In the rows, zero is written as 128.
Each path below is one point turned by a fixed rotation once a step. After each direction that follows a path, write how fast that rotation turns it, in degrees each step (0 if it stays still).
Each turn is a multiple of 5 degrees from 10 to 175, or 0.
Each row of a path follows its step; steps can be skipped.
Path 1:
step 0: [126 127 128 132 131 127 135 125 124 135 132 130 136 132 129 122 129 135
 120 115 121 134 129 141 128 136 118 128 136 134 132 131 124 124 133 127
 124 120 115 128 127 131 119 140 136 135 126 118 129 137 129 126 128 144
 146 116 131 142 132 126 134 139]
step 3: [132 131 130 119 126 141 134 130 126 121 132 138 132 124 131 133 125 119
 123 126 132 135 138 132 119 135 123 117 141 133 124 132 123 129 129 136
 148 127 124 131 129 132 128 139 126 126 113 127 128 140 130 131 127 125
 139 133 133 142 142 128 121 134]
step 4: [126 135 136 130 128 132 122 125 126 125 130 122 133 130 122 122 131 129
 115 116 120 122 129 134 125 128 134 121 126 145 128 130 128 131 139 120
 131 123 124 128 125 129 112 144 128 130 116 120 135 136 125 121 123 134
 136 123 125 136 142 111 133 121]
step 5: [122 136 130 133 135 127 135 126 132 131 124 134 126 127 128 117 124 129
 127 126 120 141 133 128 133 136 121 133 129 129 127 135 121 122 137 120
 122 116 129 118 122 121 122 132 131 140 114 133 112 142 119 118 138 137
 135 119 135 131 137 122 125 129]
step 18: [132 126 134 134 133 136 129 128 127 120 124 129 116 129 124 134 127 130
 127 110 126 138 138 131 124 127 123 137 135 140 127 129 124 129 141 116
 126 122 130 129 122 129 126 126 138 133 113 130 122 138 116 119 131 108
 129 130 132 133 134 117 130 124]
step 23: [136 129 130 131 130 133 126 120 118 125 124 126 118 132 132 135 132 120
 118 119 138 134 143 129 125 137 120 122 122 133 140 130 131 124 131 119
 131 124 118 134 126 137 131 128 130 134 112 125 139 130 122 126 131 123
 141 123 122 147 135 121 128 129]
step 26: [127 132 129 122 126 134 124 141 129 128 119 137 128 127 132 124 123 128
 127 117 124 139 135 133 129 129 115 137 136 136 132 142 116 123 130 121
 123 126 118 118 121 134 116 135 137 129 125 121 119 131 120 119 131 117
 135 132 136 143 137 122 128 130]
step 28: [125 131 132 133 122 132 141 120 127 134 127 138 133 137 129 128 127 123
 122 127 124 135 139 127 129 140 120 129 122 125 130 133 119 127 127 131
 136 126 124 128 142 136 132 135 119 137 111 125 134 139 135 133 131 138
 136 121 126 148 136 124 120 136]
step 30: [121 119 133 125 130 136 129 123 126 121 123 126 129 131 125 126 132 134
 134 119 115 142 130 131 117 127 124 135 133 147 134 137 126 129 139 120
 131 121 129 123 118 130 120 130 131 129 121 135 116 144 125 123 125 128
 146 123 132 134 141 131 128 124]
Directions:
[123 125 127 127 129 128 131 128 126 128 129 129 127 123 130 127 127 126
 128 129 125 129 129 129 129 129 128 127 128 129 127 126 128 128 128 130
 129 128 127 129 127 129 129 126 128 129 126 131 125 129 129 130 126 131
 131 127 127 125 126 130 131 130]
130
[130 129 126 128 127 128 128 130 129 130 126 131 129 127 128 128 126 128
 127 129 130 130 130 129 128 126 127 128 125 126 129 127 127 128 129 132
 128 130 127 128 126 127 129 130 125 127 129 125 124 129 125 127 129 131
 129 130 130 127 131 131 126 129]
155
[130 127 127 127 130 130 130 126 125 127 126 128 126 127 128 129 129 128
 127 127 128 128 127 130 129 126 128 131 126 129 130 129 127 128 129 126
 129 131 132 131 127 129 130 129 128 127 128 126 130 132 129 126 126 131
 125 128 129 126 126 126 130 128]
155
[127 129 131 125 132 125 129 130 126 130 129 130 130 129 127 130 127 128
 125 128 128 128 126 128 127 126 130 128 129 129 126 130 128 131 128 128
 132 127 127 130 129 129 128 131 129 127 130 128 126 127 132 130 128 130
 128 128 125 128 129 129 128 125]
85
Path 2:
step 4: [125 128 135 125 131 121 129 129 139 122 135 125 114 121 130 129 132 133
 130 134 127 127 114 119 118 123 132 133 140 134 126 137 133 128 131 123
 126 127 119 137 136 123 129 130 135 140 134 129 131 133 121 140 124 140
 127 136 139 135 123 125 120 126]
step 7: [121 140 137 128 133 133 126 127 129 126 138 121 123 131 147 121 130 132
 122 126 119 126 132 129 119 120 125 132 119 126 119 121 123 131 131 130
 136 140 123 134 123 135 128 134 140 138 127 134 130 115 128 137 125 135
 127 129 125 138 120 134 131 128]
step 13: [126 134 134 128 134 127 132 120 132 133 141 136 126 125 131 124 125 135
 133 120 124 126 116 135 112 121 134 134 134 118 131 130 121 124 129 133
 137 127 137 126 134 130 111 133 123 132 135 119 129 132 120 136 123 140
 127 130 134 124 121 128 124 131]
step 15: [129 120 135 121 129 132 134 119 122 116 122 115 133 126 136 117 134 135
 133 132 131 124 130 123 127 122 132 133 131 125 128 120 138 130 134 147
 132 129 130 121 121 119 134 134 135 130 128 134 120 124 131 137 124 133
 135 129 123 127 122 129 143 133]
step 21: [131 132 135 131 125 121 136 127 130 127 130 129 120 124 121 128 134 139
 128 138 129 136 111 124 121 129 126 124 134 121 125 132 141 132 136 140
 123 125 126 129 133 127 128 117 136 133 137 130 124 133 128 131 130 152
 127 132 138 133 119 131 131 128]
step 26: [131 137 128 123 127 128 131 128 116 117 126 130 131 120 132 134 122 130
 128 120 113 124 117 143 126 122 134 125 125 122 132 123 127 125 127 126
 131 123 115 124 134 135 118 129 133 146 132 124 127 128 137 123 129 136
 134 126 128 132 121 123 128 139]
step 27: [126 137 138 135 125 123 133 140 129 115 126 134 133 132 145 124 135 130
 133 139 128 133 122 130 126 122 133 126 126 119 125 128 134 125 125 132
 128 130 129 130 111 128 127 130 129 140 128 133 115 122 142 130 121 127
 132 135 137 130 130 129 129 138]
step 28: [133 123 134 118 135 129 126 122 119 128 135 127 131 144 133 127 136 135
 130 132 125 131 134 127 118 126 133 122 126 125 122 121 131 137 124 122
 133 129 143 134 122 125 132 132 130 126 126 130 123 126 127 131 132 142
 126 140 132 138 129 131 134 149]
step 31: [139 135 132 125 129 123 127 125 143 120 138 133 131 131 128 122 129 136
 139 131 132 134 120 133 122 131 130 124 133 129 137 115 125 129 139 127
 127 117 135 122 127 127 126 139 120 138 134 119 127 127 126 138 124 137
 126 131 124 123 128 136 126 140]
Directions:
[132 127 130 129 127 129 128 129 131 129 127 128 126 126 129 129 128 126
 130 128 125 129 127 126 127 130 129 127 129 128 126 128 128 128 127 127
 129 128 127 128 131 128 131 129 129 127 126 131 127 131 132 130 127 126
 126 129 126 126 129 127 125 131]
175
[128 128 130 130 128 127 130 129 129 129 128 127 128 128 127 128 129 129
 126 128 126 131 129 125 127 130 129 126 128 129 127 128 123 131 129 129
 126 127 131 130 128 129 127 125 129 128 125 126 129 127 128 129 131 130
 127 129 124 130 125 128 130 127]
100
[125 130 130 125 128 129 129 129 126 128 128 129 127 130 126 129 125 126
 126 128 129 127 128 130 128 130 130 127 127 131 131 129 129 129 128 128
 128 124 128 128 128 127 129 130 126 128 128 129 130 131 130 129 127 130
 127 126 123 129 130 129 130 130]
125
[130 131 127 128 126 128 126 128 128 128 131 126 130 127 126 129 131 129
 128 127 127 129 127 129 127 127 125 128 130 130 129 127 127 134 127 127
 128 126 128 128 130 128 131 127 128 130 130 125 128 131 128 124 128 131
 131 129 128 127 128 128 126 129]
145
